In the rows, zero is written as 128.
Rotation paths and how fast each direction turns (degrees a step)
Each turn is a multiple of 5 degrees from 10 to 175, or 0.
Each row of a path follows its step; steps can be skipped.

step 0: [136 137 127 130 131 130 130 129 129 139 123 129 125 126 133 127 120 117
 119 129 134 123 120 123 137 126 132 125 123 127 125 132 124 123 128]
step 1: [126 129 129 121 122 130 125 133 128 120 142 124 123 134 132 129 126 122
 139 130 128 133 131 124 138 126 123 132 130 127 132 129 121 122 135]
step 2: [129 120 129 124 131 121 129 138 122 135 125 129 120 130 122 121 125 125
 126 138 129 132 128 122 128 126 139 117 132 132 129 131 134 133 129]
step 3: [127 127 125 125 119 131 123 119 126 140 136 126 122 126 132 131 127 124
 123 129 133 121 122 134 142 128 129 126 128 130 125 130 123 123 121]
step 5: [130 130 127 128 140 126 115 126 122 141 132 126 124 127 128 130 126 127
 121 137 126 126 127 121 123 126 131 120 132 128 125 126 137 127 130]
step 6: [121 128 122 131 122 131 124 123 131 128 137 132 126 133 130 130 123 137
 125 133 129 119 121 131 138 128 133 134 131 124 136 126 116 129 130]
step 7: [131 131 128 132 132 122 120 140 134 122 131 124 118 124 125 126 126 141
 130 123 131 132 126 127 127 128 132 124 130 138 129 133 135 128 130]
step 8: [129 128 118 127 135 127 117 130 118 138 124 121 128 124 122 130 126 129
 122 132 126 122 119 128 132 131 120 125 126 122 130 119 125 124 129]
step 9: [129 137 128 134 116 133 120 132 125 124 133 130 134 127 130 117 119 133
 129 128 129 127 124 126 129 130 131 135 129 129 135 137 119 129 129]
step 10: [139 129 130 118 139 122 124 135 131 125 128 119 126 123 124 130 132 129
 126 129 132 134 116 120 130 127 133 130 131 129 127 132 132 126 134]
step 11: [120 130 129 122 122 134 128 134 113 133 128 129 124 122 127 126 126 131
 132 136 124 124 118 131 134 122 127 127 124 117 127 123 124 125 128]
step 12: [131 128 130 126 123 125 126 126 131 127 136 122 131 123 126 111 121 127
 133 120 130 132 124 132 133 127 135 126 132 129 135 136 130 137 128]
[124 129 127 130 127 127 129 128 131 128 132 127 130 128 126 125 128 129
 131 129 131 132 128 128 126 130 127 128 128 128 125 129 125 128 129] : 135
[130 129 125 130 128 130 129 129 128 127 129 127 128 129 126 126 127 127
 127 125 127 128 127 127 126 127 134 126 127 129 128 130 132 126 128] : 145
[130 127 128 129 125 127 127 124 128 129 128 131 130 128 126 127 128 128
 123 131 129 131 128 127 128 130 131 130 130 128 131 128 127 131 125] : 110
[126 125 129 130 130 127 128 127 123 131 127 129 130 126 124 129 127 130
 127 129 127 129 129 126 128 124 129 126 126 128 127 128 126 126 130] : 125

step 0: [122 130 133 123 130 137 129 126 132 127 132 126 121 124 124 125 137 128
 130 123 131 124 125 137 127 133 135 126 125 137 129 126 127 118 141]
step 1: [132 134 135 129 130 132 140 131 131 124 124 135 126 132 127 131 135 129
 138 139 128 127 118 128 124 120 128 129 125 131 128 129 130 116 131]
step 2: [126 134 125 128 139 130 131 133 134 129 127 133 130 128 126 121 129 135
 129 133 124 124 131 130 118 129 119 121 139 127 124 123 136 120 123]
step 3: [119 132 132 121 133 124 125 129 138 130 133 126 135 128 128 120 125 126
 130 129 126 122 118 125 123 138 123 123 133 132 132 128 121 128 137]
step 4: [116 124 139 128 123 137 129 137 134 121 123 126 131 130 132 133 130 122
 129 137 131 122 122 121 129 131 128 128 130 136 126 130 126 126 123]
step 6: [129 125 132 125 147 127 139 129 124 134 126 128 132 123 120 125 126 127
 133 133 126 122 126 126 132 132 129 125 126 133 126 133 127 132 137]
step 7: [115 128 131 115 137 128 134 131 131 125 124 125 131 124 123 129 130 132
 123 134 132 133 131 126 120 122 128 134 126 134 117 133 127 128 128]
step 8: [121 135 132 124 126 129 120 133 127 132 129 127 138 130 124 130 132 145
 132 123 129 119 127 127 127 122 132 128 127 130 121 133 125 119 129]
step 9: [130 138 134 135 130 133 128 128 136 131 123 123 135 126 128 129 126 125
 135 131 131 118 133 128 134 129 128 133 133 129 121 134 134 123 142]
step 10: [126 135 132 124 136 136 123 130 133 128 130 138 129 119 125 128 130 119
 119 139 132 131 125 128 132 125 125 128 132 121 121 133 126 122 131]
step 11: [119 131 126 129 135 126 125 129 131 120 131 132 133 114 125 134 140 135
 128 132 124 118 122 135 130 127 130 121 129 126 131 128 125 130 127]
step 12: [130 135 125 129 129 128 132 134 138 118 122 127 135 132 122 132 132 128
 127 127 120 126 121 129 128 126 132 123 133 139 122 132 132 137 136]
[128 129 129 130 129 126 128 125 128 128 130 126 130 126 129 126 128 130
 132 125 126 126 126 130 130 130 128 128 125 128 132 129 126 129 132] : 130
[129 128 129 126 127 127 130 129 128 128 130 124 130 129 127 126 127 128
 129 131 127 130 129 128 132 131 130 126 128 130 128 128 127 131 123] : 40
[125 128 128 126 125 130 125 128 132 130 127 125 128 130 129 129 127 129
 129 123 126 128 126 126 128 128 131 130 130 129 128 128 129 129 127] : 80
[130 128 131 129 129 128 126 129 126 132 128 131 129 131 125 129 128 128
 129 129 127 127 123 125 128 127 129 127 126 125 128 127 125 129 127] : 155

step 0: [129 126 128 134 127 131 125 127 131 128 126 126 140 136 128 116 126 134
 120 123 126 126 124 116 123 120 128 125 136 131 125 128 125 133 129]
step 1: [127 131 127 129 129 130 123 128 132 130 120 133 130 126 124 119 135 127
 122 125 122 121 129 131 120 126 125 130 122 131 134 129 123 145 129]
step 2: [130 127 131 134 126 131 126 130 131 134 120 131 130 137 128 125 131 128
 123 126 136 127 116 115 131 125 125 123 130 132 132 123 120 134 132]
step 3: [133 120 124 130 125 128 123 135 135 131 131 137 126 124 129 120 134 130
 123 129 126 126 131 120 120 123 126 131 126 126 124 126 126 143 130]
step 4: [123 125 128 132 127 131 121 132 127 127 121 131 129 131 122 124 130 136
 120 123 141 114 127 119 129 128 127 125 124 129 131 124 126 131 131]
step 5: [128 119 120 126 126 133 128 131 132 127 127 130 139 132 127 119 128 135
 122 128 125 125 122 121 124 123 125 131 135 130 122 130 123 141 125]
step 6: [129 127 131 127 130 131 124 127 132 132 115 129 132 129 125 126 138 128
 119 122 134 118 128 129 117 130 128 132 124 128 133 125 125 138 128]
step 8: [133 123 129 134 124 125 123 132 136 127 123 137 130 119 128 118 133 125
 121 126 135 122 133 126 118 122 126 130 128 126 128 128 127 137 127]
step 9: [124 127 125 132 124 135 122 133 129 127 125 131 130 128 123 126 130 137
 124 120 137 119 117 122 134 127 119 127 126 123 132 129 121 133 130]
step 10: [131 115 122 126 128 135 134 131 134 127 124 134 134 125 131 119 125 129
 121 130 133 125 124 124 120 126 126 137 134 127 127 126 125 137 128]
step 11: [130 127 131 128 127 137 126 129 131 132 123 124 132 127 125 128 139 138
 120 117 132 119 127 126 120 133 123 128 125 122 131 124 126 132 133]
step 12: [130 117 129 134 126 133 129 129 132 124 121 125 128 128 123 120 123 131
 117 128 131 130 122 128 124 123 121 122 136 131 124 126 123 137 131]
[127 130 127 131 127 130 126 125 130 129 129 126 131 130 128 130 130 130
 129 126 130 128 125 125 130 129 127 126 127 127 128 125 129 125 127] : 155
[126 126 131 129 128 127 126 130 129 129 127 132 130 131 130 125 129 130
 124 129 126 128 127 130 129 129 125 130 127 126 127 126 128 127 130] : 0
[128 126 131 125 125 129 132 127 126 127 128 129 129 130 126 126 125 127
 129 131 130 131 125 125 129 127 127 125 129 129 128 127 127 127 126] : 145

step 0: [119 134 125 128 119 130 126 136 131 131 132 124 119 118 132 121 131 130
 123 119 122 134 123 131 126 122 135 124 133 130 133 134 128 139 118]
step 1: [126 133 122 139 122 130 133 130 140 127 131 126 132 130 116 131 130 126
 134 125 124 136 129 122 128 129 110 130 134 129 129 121 123 130 129]
step 2: [131 128 124 136 123 137 124 125 120 122 124 122 129 134 137 136 119 128
 131 140 114 129 122 121 131 127 134 126 134 129 124 131 123 128 127]
step 3: [130 120 131 132 113 118 125 138 128 124 128 125 128 127 126 130 142 128
 121 123 119 124 127 129 128 135 135 119 133 127 132 132 136 131 129]
step 4: [127 127 132 132 127 136 125 120 134 142 127 119 127 124 130 130 136 128
 138 128 125 128 127 127 131 139 118 127 131 138 133 118 133 127 131]
step 5: [134 134 120 132 126 134 120 135 124 133 127 129 123 132 130 139 131 136
 126 139 134 131 128 126 130 130 137 122 123 137 128 129 116 136 127]
step 6: [131 118 131 128 125 130 114 134 147 121 135 133 128 135 127 132 134 127
 125 126 123 128 130 127 133 134 130 128 122 118 130 128 127 124 129]
step 7: [119 123 141 127 127 133 123 116 136 129 126 128 123 127 136 126 123 124
 129 125 126 128 128 132 133 123 134 124 134 142 128 117 124 135 129]
step 8: [141 140 126 135 126 130 126 130 131 128 135 129 121 127 121 123 135 125
 122 127 127 127 137 129 122 127 132 132 132 135 132 130 117 141 121]
step 9: [124 131 124 129 131 144 123 133 139 126 134 125 129 134 128 124 131 123
 136 130 124 137 128 121 130 124 130 128 139 114 132 127 128 125 130]
step 11: [136 132 122 139 121 130 127 125 133 121 122 118 127 127 133 131 137 121
 122 115 118 124 126 128 123 132 119 131 128 129 128 132 131 135 125]
step 12: [123 125 129 136 125 144 139 128 127 128 126 124 126 126 126 133 140 128
 133 140 123 133 123 129 127 130 130 118 135 128 131 126 124 126 136]
[130 127 126 128 126 124 131 130 129 127 131 131 129 127 123 128 129 129
 127 130 128 126 130 130 127 129 128 126 129 129 126 125 126 127 129] : 155
[125 127 127 129 126 129 129 127 124 129 129 128 124 127 127 128 124 131
 125 128 128 130 130 129 128 131 132 129 128 129 127 130 127 129 127] : 140
[127 125 127 128 127 129 129 129 129 126 126 130 129 130 130 133 125 130
 126 125 126 129 128 128 129 126 125 130 125 127 126 126 126 129 127] : 80

step 0: [123 131 126 131 131 126 136 122 120 136 126 130 131 135 127 133 119 128
 124 128 129 137 129 122 117 127 130 130 123 130 128 135 125 137 121]
step 1: [128 135 126 126 131 140 121 128 123 136 128 129 130 130 129 126 120 129
 126 123 128 130 127 128 122 121 137 127 136 134 117 138 133 129 128]
step 2: [132 133 127 123 130 123 131 119 129 133 122 132 137 134 128 131 123 124
 126 128 130 127 131 134 123 126 123 126 138 123 121 140 126 123 137]
step 3: [128 138 128 119 127 133 129 120 125 142 123 128 127 133 132 130 119 118
 132 129 126 125 133 130 127 128 120 134 123 130 129 129 130 133 121]
step 4: [129 142 127 119 126 134 125 137 130 132 119 126 128 130 121 131 124 134
 136 129 129 124 129 135 125 114 130 130 128 126 126 131 127 128 124]
step 5: [128 130 119 126 122 120 131 129 134 133 127 120 128 141 122 132 124 129
 133 126 129 135 138 128 120 124 122 129 135 127 134 136 130 126 128]
step 6: [123 133 123 126 123 133 122 135 130 139 129 131 120 129 136 129 122 120
 137 125 127 135 139 127 125 126 125 129 129 131 125 125 134 126 134]
step 7: [122 129 119 122 130 135 133 131 130 128 122 130 129 124 124 128 127 132
 136 128 132 129 136 133 125 123 122 133 132 120 123 123 121 118 137]
step 9: [121 124 134 123 124 130 115 138 131 132 129 136 120 131 124 133 127 132
 139 129 117 124 134 125 130 126 130 130 125 124 127 128 127 121 128]
step 10: [119 124 126 126 136 122 131 136 127 129 132 128 124 135 123 128 133 135
 128 127 130 123 135 119 123 126 121 135 131 117 133 126 125 123 134]
step 11: [122 121 125 135 126 137 132 128 129 133 134 129 121 139 137 124 129 131
 132 117 126 127 131 119 131 125 127 126 122 122 127 123 128 132 131]
step 12: [117 122 131 128 133 138 127 132 133 122 137 130 125 127 125 132 125 129
 131 127 124 128 127 127 135 127 128 125 127 119 117 135 118 126 133]
[130 129 129 125 126 128 128 128 127 126 127 129 126 129 124 129 130 127
 130 130 128 122 129 128 126 130 128 126 125 128 130 129 127 128 125] : 70

step 0: [126 126 133 119 129 122 131 134 129 118 128 119 128 124 130 120 120 128
 123 121 126 137 122 128 122 125 132 128 130 125 130 117 133 116 125]
step 1: [133 124 132 129 124 125 128 139 134 129 124 130 122 134 128 134 135 119
 132 128 130 129 125 134 127 120 127 117 135 118 139 131 127 119 130]
step 3: [132 129 131 136 134 126 141 139 134 124 124 130 119 131 124 135 128 129
 127 119 135 123 126 125 128 131 127 125 128 126 123 115 127 125 122]
step 4: [128 136 118 126 127 138 129 143 127 133 132 130 128 135 122 134 129 136
 129 130 127 138 131 127 135 131 131 120 125 129 135 128 132 120 127]
step 5: [135 134 124 118 127 120 134 128 131 121 127 135 132 116 118 139 124 133
 128 122 130 121 130 129 132 128 128 129 123 130 133 129 125 126 120]
step 6: [135 134 119 134 126 136 126 133 120 121 125 139 120 133 122 133 127 131
 133 133 137 125 131 126 127 121 122 136 136 132 126 128 130 129 126]
step 7: [118 124 117 122 125 130 130 130 128 133 121 134 133 120 125 131 122 133
 125 133 132 136 129 121 135 135 122 136 128 123 122 128 125 132 119]
step 8: [132 138 127 122 130 135 126 128 134 121 119 129 123 118 115 120 133 123
 122 126 132 128 128 128 131 129 121 128 132 135 122 131 122 130 133]
step 9: [136 126 117 122 116 129 119 128 132 125 129 123 129 121 136 125 124 131
 123 139 126 131 131 120 130 124 127 131 139 132 130 124 134 128 130]
step 10: [124 122 130 127 124 129 125 123 141 118 119 134 135 130 127 133 126 113
 123 135 124 126 131 126 127 130 128 130 132 126 126 134 119 133 125]
step 11: [134 136 136 128 130 138 119 127 127 127 124 119 132 131 132 123 125 123
 129 127 124 134 137 117 123 126 121 136 129 121 124 121 127 129 134]
step 12: [128 121 131 126 128 125 120 122 142 135 127 130 127 127 136 129 135 125
 123 125 129 126 139 126 134 137 129 122 133 124 127 116 130 126 126]
[130 127 130 125 125 125 127 129 126 126 127 128 129 128 128 129 131 128
 127 128 127 129 127 126 130 129 129 125 128 134 128 129 130 124 128] : 85
[127 132 128 128 127 125 126 127 129 129 126 127 129 128 124 129 126 127
 127 128 124 128 127 129 126 130 127 129 122 128 128 131 127 129 127] : 130
[128 126 127 125 128 126 129 125 127 128 128 128 132 127 127 129 127 129
 127 129 130 130 125 127 127 130 128 127 127 126 129 122 131 131 128] : 155
[130 128 128 127 125 128 128 124 130 127 127 127 125 130 127 130 125 130
 129 126 132 131 128 127 128 128 132 128 127 126 126 130 127 127 130] : 0
[130 130 129 125 130 128 125 127 129 131 127 128 127 123 127 127 129 130
 130 127 128 128 129 130 130 128 127 125 128 126 133 129 128 127 131] : 100

step 0: [128 128 127 120 132 136 126 123 135 122 115 124 125 129 129 127 130 128
 142 125 117 130 131 125 126 134 132 126 136 128 131 129 119 135 118]
step 1: [127 140 126 122 135 133 119 126 132 131 128 125 123 132 123 126 130 126
 128 128 133 124 134 130 127 111 126 144 134 126 131 124 131 127 128]
step 2: [129 132 127 112 128 133 128 127 124 131 127 125 136 134 138 138 131 120
 132 127 126 121 121 132 133 131 120 123 137 124 130 136 128 135 124]
step 3: [138 127 128 136 126 133 121 128 132 129 129 132 129 121 126 135 125 120
 131 124 127 128 132 141 128 126 121 143 128 128 136 134 121 121 120]
step 4: [125 139 130 118 129 135 129 135 124 126 125 134 127 133 127 136 133 130
 130 127 131 128 133 135 136 129 133 119 128 129 132 139 129 112 131]
step 5: [128 118 122 130 140 124 130 133 133 131 134 132 119 131 134 130 123 125
 132 127 131 128 119 134 140 124 127 130 131 132 129 128 116 122 122]
step 6: [126 137 130 131 128 133 127 129 123 132 136 137 122 122 133 130 126 129
 129 126 140 131 142 129 138 131 131 124 130 139 127 135 133 137 125]
step 8: [123 129 131 132 135 131 123 132 128 133 127 132 131 136 134 127 134 125
 128 135 144 139 138 131 127 124 128 136 133 131 130 116 131 131 130]
step 9: [123 127 131 122 128 136 133 125 127 123 119 129 126 134 142 142 123 122
 129 129 120 132 127 121 122 130 129 127 136 136 126 130 123 136 127]
step 10: [131 126 129 130 131 130 127 128 128 127 128 126 127 125 122 139 125 132
 128 123 130 133 140 128 124 113 115 141 135 128 125 122 131 123 125]
step 11: [123 132 135 122 125 136 125 130 126 127 131 130 136 134 129 137 133 130
 125 127 126 136 125 127 131 123 121 112 140 120 132 132 124 128 132]
step 12: [122 115 123 135 123 128 121 125 133 123 138 123 126 129 124 136 125 121
 130 133 122 130 133 138 132 122 127 134 131 128 128 130 116 125 123]
[127 128 129 127 129 129 128 126 125 126 125 128 126 131 128 125 126 126
 127 124 126 130 124 128 128 131 125 125 128 127 128 130 126 129 127] : 160
[126 129 127 125 127 127 126 127 129 131 129 129 129 125 129 126 127 129
 127 131 127 127 126 131 129 129 127 129 127 128 127 132 127 123 125] : 35
[129 131 127 127 130 127 130 126 130 130 128 126 125 129 131 130 127 128
 125 128 130 125 130 126 128 127 126 128 126 127 124 128 124 129 129] : 90
[127 129 127 128 128 128 126 125 131 127 129 126 128 130 128 122 128 127
 131 131 129 126 129 129 129 127 129 127 129 130 126 128 130 132 127] : 55
[126 129 129 127 129 126 126 125 130 128 124 125 130 126 129 130 130 128
 126 128 128 129 128 127 124 127 127 130 133 127 128 129 130 129 127] : 40
